(in the rows, 128 means zero)
A single turn carries every row of the set below to another of its rows. Some are shown first; where does it send the rows asked next?
J41: [126 117 161 155  87 163 121 119 190  98 163 114 134 124 131 156 128 136
 144 106 116 104 150 133 114 135 167 144 122 122 148 124 149 158 131 145
 113 103 134 104 115 153 122 132 141 118 138 161 129 109  69 145 120]
J385: [142 126 140 135 144 118 162  84 115 114 117 100 152 110 112 143 145 106
 141 125 123 124 116 157 112 152 119 129  96 169 155 142 149 148 127 132
 128 124 149 111 103 137  92 157 123 100 114  94 149 102 112 112 125]
J570: [152 120 165 167 142 130  97 138 177 145 109 144 121 138 142 145 100 129
 134  95 124 111 161  82 136 170 157 140 139 127 152 108 116 155 117 116
 135 140 129 125 105 151 133 120 151 155 143 139  87 127 103 112 139]
J340: [126 110 138 149 159  80 158  88 113 128 122 145 155 129 122 118 152 106
 142 129 115 115 119 120  90 153 125 121 123 157 154 144 112 139 129 102
 140 102 146 113  96 134 141 143 150 117 121 118 147 100 119 101 170]
J246: [151 131 158 163 142 137 103 133 183 151 115 140 124 149 135 127  84 126
 146  93 133 123 165  89 128 170 163 147 125 135 150 109  98 157 144 109
 142 127 136 128 113 160 136 122 133 140 141 132 103 118  99 111 135]
J939: [138 128 155 147 101 118  90 134 148 149 108 136 147 121 129 147 149 156
 172  79  87 107 158 118 110 146 134 146 131 115 118  90 130 146 104 108
 168 115 126 126 124 166 156 123 156 135 137 149 138 121 102 106 130]
J410: [133 121 155 132 107 134  85 142 162 133 111 133 133 126 125 150 151 163
 191  92  83 117 166 110 108 139 134 135 127 127 127  86 135 141 113 112
 157 123 129 128 115 166 151 146 143 124 125 155 145 115  93  95 125]
J968: [148 136 139 132 150 115 158  86 114 110 118 110 147 114 130 148 137 118
 142 125 120 119 111 159 114 138 115 128  92 169 161 133 153 153 120 142
 131 121 151 104  98 139 100 149 127 103 117  90 137 102 107 101 124]
J837: [132 137 157 145 113 134  74 137 159 142 113 129 138 119 127 131 139 156
 186  86  89 112 168 112 108 142 139 144 124 131 112  90 126 144 123 116
 157 117 141 127 137 166 161 142 144 131 130 138 151 121 106  95 123]
J312: [127 121 154 140  89 164 131 123 191 119 161 117 128 132 126 144 115 149
 149 107 113 105 153 140 119 125 174 137 115 129 133 132 121 161 125 144
 116  92 149  95 124 162 129 125 142 116 139 158 136 113  70 137 131]
J210: [141 116 149 126 119 148 100 134 171 126 130  83 129 122 121 144 131 141
 120 117 109  97 150 102 139 146 128 159 140 118 112 134 127 176 122 139
 132 131 139 112 126 117 100 101 103 142 164 142 155 112 122 124 114]
J483: [129 131 157 138 108 129  71 140 155 137 115 142 140 115 121 140 159 156
 191  83  83 110 162 104 104 141 143 135 127 118 129  98 136 145 122 113
 150 123 131 129 114 160 157 139 144 135 141 153 140 122 120  93 128]
J675: [137 131 136 157 145 114 131 130 114  86 139 102 144 160 114 124 163 106
 117 126 121 130 105 147 119 136 119 122 135 167 150 138 145 144 136 119
 128 118 117 100 110 118 110 160 114 117 115 105 132  92 111 110 166]
J259: [157 116 155 157 147 135 114 125 185 141 111 137 133 152 143 124  92 126
 137 107 116 114 169  74 130 179 151 149 136 134 144 105 122 150 130 114
 148 142 129 122 108 153 146 106 126 149 141 137 104 114  99 114 138]
J762: [126 138 122 156 158 103 135 113 121 108 100 128 123 133 118 130 139 115
 154 122 109 113 141 163  88 118  98 120 126 153 157 146 138 143  95 102
 130 121 139 106  82 137 114 173 122 125 122 117  99 104 130  88 150]
J667: [141 126 128 157 139 125 136 130 111  95 135 107 143 147 112 116 158  94
 126 131 115 129  95 154 120 134 127 123 133 165 155 145 141 140 142 120
 123 123 139 101 113 120 111 165 109 118 116 110 133 100 107 113 164]
J550: [126 126 137 148 162  82 172  98 110 117 118 143 149 142 115 118 156 115
 145 118 114 111 123 117 101 155 119 117 114 160 154 153 128 142 124 113
 139 102 135 101  80 131 137 135 155 116 123 107 137 118 126 110 169]
J544: [132 110 142 134 152 110 147  76 129 112 124 106 145 100 118 144 131 118
 123 135 120 128 109 156 105 144 115 124  97 157 156 139 155 158 118 141
 125 117 155 109 109 138 108 159 126 101 111  93 146 102 107 102 126]
J426: [144 117 152 169 150 135 104 123 183 146 119 139 132 129 147 128  95 110
 139  98 121 108 168  83 109 173 156 155 131 132 151 115 118 155 125 100
 151 125 124 132 104 160 142 111 134 146 145 139  89 127 100 114 133]
J355: [130 123 156 134 122 143  98 134 181 122 120  86 124 131 114 130 118 148
 119 115 113 106 173 114 141 143 132 155 137 119  90 139 123 170 125 137
 122 125 150 101 124 125 105 114 120 142 162 135 155 113 125 123 118]
J81: [136 119 132 156 153  86 161  94 105 112 116 139 146 135 116 107 150 102
 155 121 103 109 121 127  97 152 127 115 116 153 146 151 129 139 125  99
 142 107 141 101  84 136 139 145 146 126 118 116 144 116 130 109 160]
J909: [132 127 138 154 141 106 123 125 122  89 138 107 155 151 113 121 149  99
 115 145 121 135  97 155 111 124 135 113 129 156 153 140 131 140 137 120
 130 119 141 103 110 114 105 156 113 127 123 121 138  82 115 108 166]
J965: [129 110 151 123 122 147 101 142 177 116 119  81 121 139 113 135 137 155
 120 123  91 102 166 101 140 141 121 150 149 123 106 129 135 165 110 140
 130 135 143 107 124 124 112 108 110 146 156 142 163 111 116 121 123]
J398: [128 130 133 159 163 106 140 112 129 119  98 130 125 126 104 121 141 110
 154 122 108 113 137 160  90 137 107 107 122 152 169 153 135 142 103 101
 130 127 150 113  84 147 109 179 117 126 121 121 108 119 133  92 154]
J231: [135 112 159 142  90 157 141 112 194 107 153 121 137 139 134 151 110 145
 144 116 117 113 157 128 118 136 166 141 118 123 143 118 140 159 123 145
 120 107 136 100 101 161 127 123 141 113 133 167 126 105  68 145 119]
J196: [142 118 150 148  79 156 129 129 180 113 157 116 139 136 134 165 128 146
 140 106 114 104 134 137 134 132 169 137 129 119 141 122 134 164 111 150
 117 104 132  96 120 157 126 118 144 134 142 162 116 102  72 140 130]
J74: [135 112 162 134 119 137  97 136 173 124 116  85 130 117 123 153 134 151
 105 107 111 104 166 118 145 146 122 159 141 122 100 129 137 166 110 138
 127 133 139 111 122 122  94 106 135 138 155 135 150 120 109 133 110]
J457: [115 128 119 163 159  97 124 115 133 114  90 129 135 121 107 131 133 116
 151 132 113 123 140 156  90 126 106 113 120 145 173 142 136 141 108 107
 131 130 152 119  95 136 124 182 130 133 124 113 102 101 131  90 150]

J550 goes to J968
J410 goes to J965
Now find these:
J340 goes to J544
J426 goes to J41
J667 goes to J81
J312 goes to J837
J570 goes to J196

A single turn carries every row of the set below to another of its rows. Some are shown first; where does it send the rows asked next?
J803: [113  93 114 127  79 118 111 130 158 135 114 106 137 149 144 117 149 103
 122 122 140]
J452: [137 120 139 146 123 152 121  92 123 131 117 135 134 162 159 148 152 119
 118 106 114]
J42: [127 115 118 135 125 157 119  98 122 134 115 133 137 156 166 144 152 108
 124 108 106]
J723: [102 123 131 123 107  99 115 140 125 143  90 122 117 136 123 111 125  99
 127 177 148]
J522: [111 145 162 117 122 109 137 146  86 134 112 140 122 130 112 134  84 129
 115 149 130]
J232: [109 126 132 129  97  98 101 132 123 137  91 128 106 143 118 111 126 109
 129 176 153]
J782: [125 119 130 133 127 164 124 100 135 124 107 133 121 152 159 148 143 112
 116 105 110]
J931: [113  99 118 119  87 117 121 127 172 129 120 108 125 153 150 115 144 110
 117 118 138]
J165: [104 137 132 121 107  84 106 147 136 132  98 131 116 144 116 111 120 111
 128 167 150]
J618: [109 103 115 122  90 110 114 139 156 125 113 117 129 162 154 125 159 105
 119 123 147]
J91: [143 132 131 148 135 116  90 121 118 142 147 121 146 147 118 120 167 125
 152 138 155]
J509: [ 99 143 166 127 111 113 134 134  97 138 127 133 113 136 120 127  81 135
 109 144 144]
J36: [145 106 144 128 139 132 108 144 108 111 106 132 119 112 145 142 121 149
 171 135 108]
J115: [126 111 127 147 122 158 130  97 132 131 102 133 139 152 164 139 141 121
 125 105 106]
J827: [139 103 142 130 105 123 102 132 109 131 154 130 136 151 151 120 131 163
 161 112 132]
J792: [143 114 152 138 137 148 122 163 130 103 132 124 109 126 149 115 125 140
 151 117 100]
J537: [106 129 165 125 101 109 134 144  97 128 117 133 113 124 116 132  82 134
 127 143 133]
J496: [102 144 129 139 146 150 129 135 123 122 132 134 127 110 128 134 167 127
 145 102 152]
J738: [116 143 133 138 138 159 125 161 133 109 131 158 117 111 115 119 149 137
 148 144 124]
J233: [122 147 149 143 151 123 111 112 104 147 165 128 140 140 123 129 140 141
 142 121 162]
J600: [ 99 133 123 130 105  99 109 142 142 132  83 123 108 134 121 116 128 108
 142 169 145]
J66: [129 102 130 131 118 159 126 101 126 141 109 133 142 159 164 141 150 112
 116 116 107]
J515: [115 133 139 126 123 131 139 157 137 113 125 143 134 106 106 109 129 130
 178 125 134]
J918: [107  99 121 126  90 117 124 127 157 142 113 116 136 160 149 108 154  98
 123 131 142]
J795: [104 141 141 153 128 126 127 155 100 121 123 131 110 129 134 120 161 121
 148 116 171]
J606: [100 132 163 120 107 121 143 140  90 141 115 147 120 131 120 122  86 127
 119 155 133]
J985: [112 133 151 153 130 136 129 161 116 120 163 123 125 132 115 127 147 130
 131 139 169]
J903: [114 135 167 130 104 108 147 131  90 137 120 143 117 131 112 122  86 128
 116 146 142]
J188: [139  92 142 106 122 109  96 149 129 115 124 114 105 116 145 124 121 146
 165 135 126]
J553: [137 135 141 113 113 149 132 104 104 140 137 151 153 132 107 152 109 144
 124 138 103]
J3: [ 99 137 159 124 112 108 141 133  89 131 125 151 114 127 125 130  82 129
 123 151 132]
J79: [150 106 119 120 112 139 107 156 124 128 152 101 123 149 143 119 138 157
 157 145 119]
J732: [131 139 139 107 121 154 142 112 106 137 134 150 153 143 116 153 112 139
 123 123 103]
J356: [104 126 126 122 107  89 109 139 127 131  98 124 108 132 119 121 123 100
 135 176 155]
J759: [133 112 129 131 130 151 122 103 138 127 114 133 146 166 156 152 149 109
 121 108 113]
J705: [133 133 137 115 130 143 145 108 106 138 144 146 156 124 117 144 109 133
 120 127  96]
J415: [111 109 113 134  89 116 127 129 160 134 122 110 131 152 146 120 168 110
 120 114 143]
J575: [138 137 132 120 125 150 155 103 109 145 126 150 153 125 109 144 117 139
 121 134 106]
J676: [132 122 143 119 121 108  90 128 101 144 154 131 117 147 139 123 121 169
 156 144 150]
J689: [127 145 135 112 127 157 140 104 113 139 137 143 151 125 104 149 115 135
 111 133 111]
J647: [131 131 142 153 131 139  93 140 119 133 148 117 117 173 139 119 140 140
 158 159 156]
J789: [110 117 137 121 130 141 117 147 158 109 110 135 116 107 136 115 141 125
 169 105 126]
J450: [108 102 116 126  88 112 117 127 158 129 121 110 129 158 148 113 146  93
 130 118 145]
J267: [109 129 124 123 107  92  96 131 138 138  95 118 105 141 127 120 122 117
 124 179 149]
J851: [133 121 148 114 128 154 144 104 105 146 130 149 157 133 118 141 110 128
 117 137  98]

J3 goes to J356
J66 goes to J851
J522 goes to J165
Now find these:
J36 goes to J515
J689 goes to J509
J232 goes to J803
J792 goes to J738
J676 goes to J188
J600 goes to J415

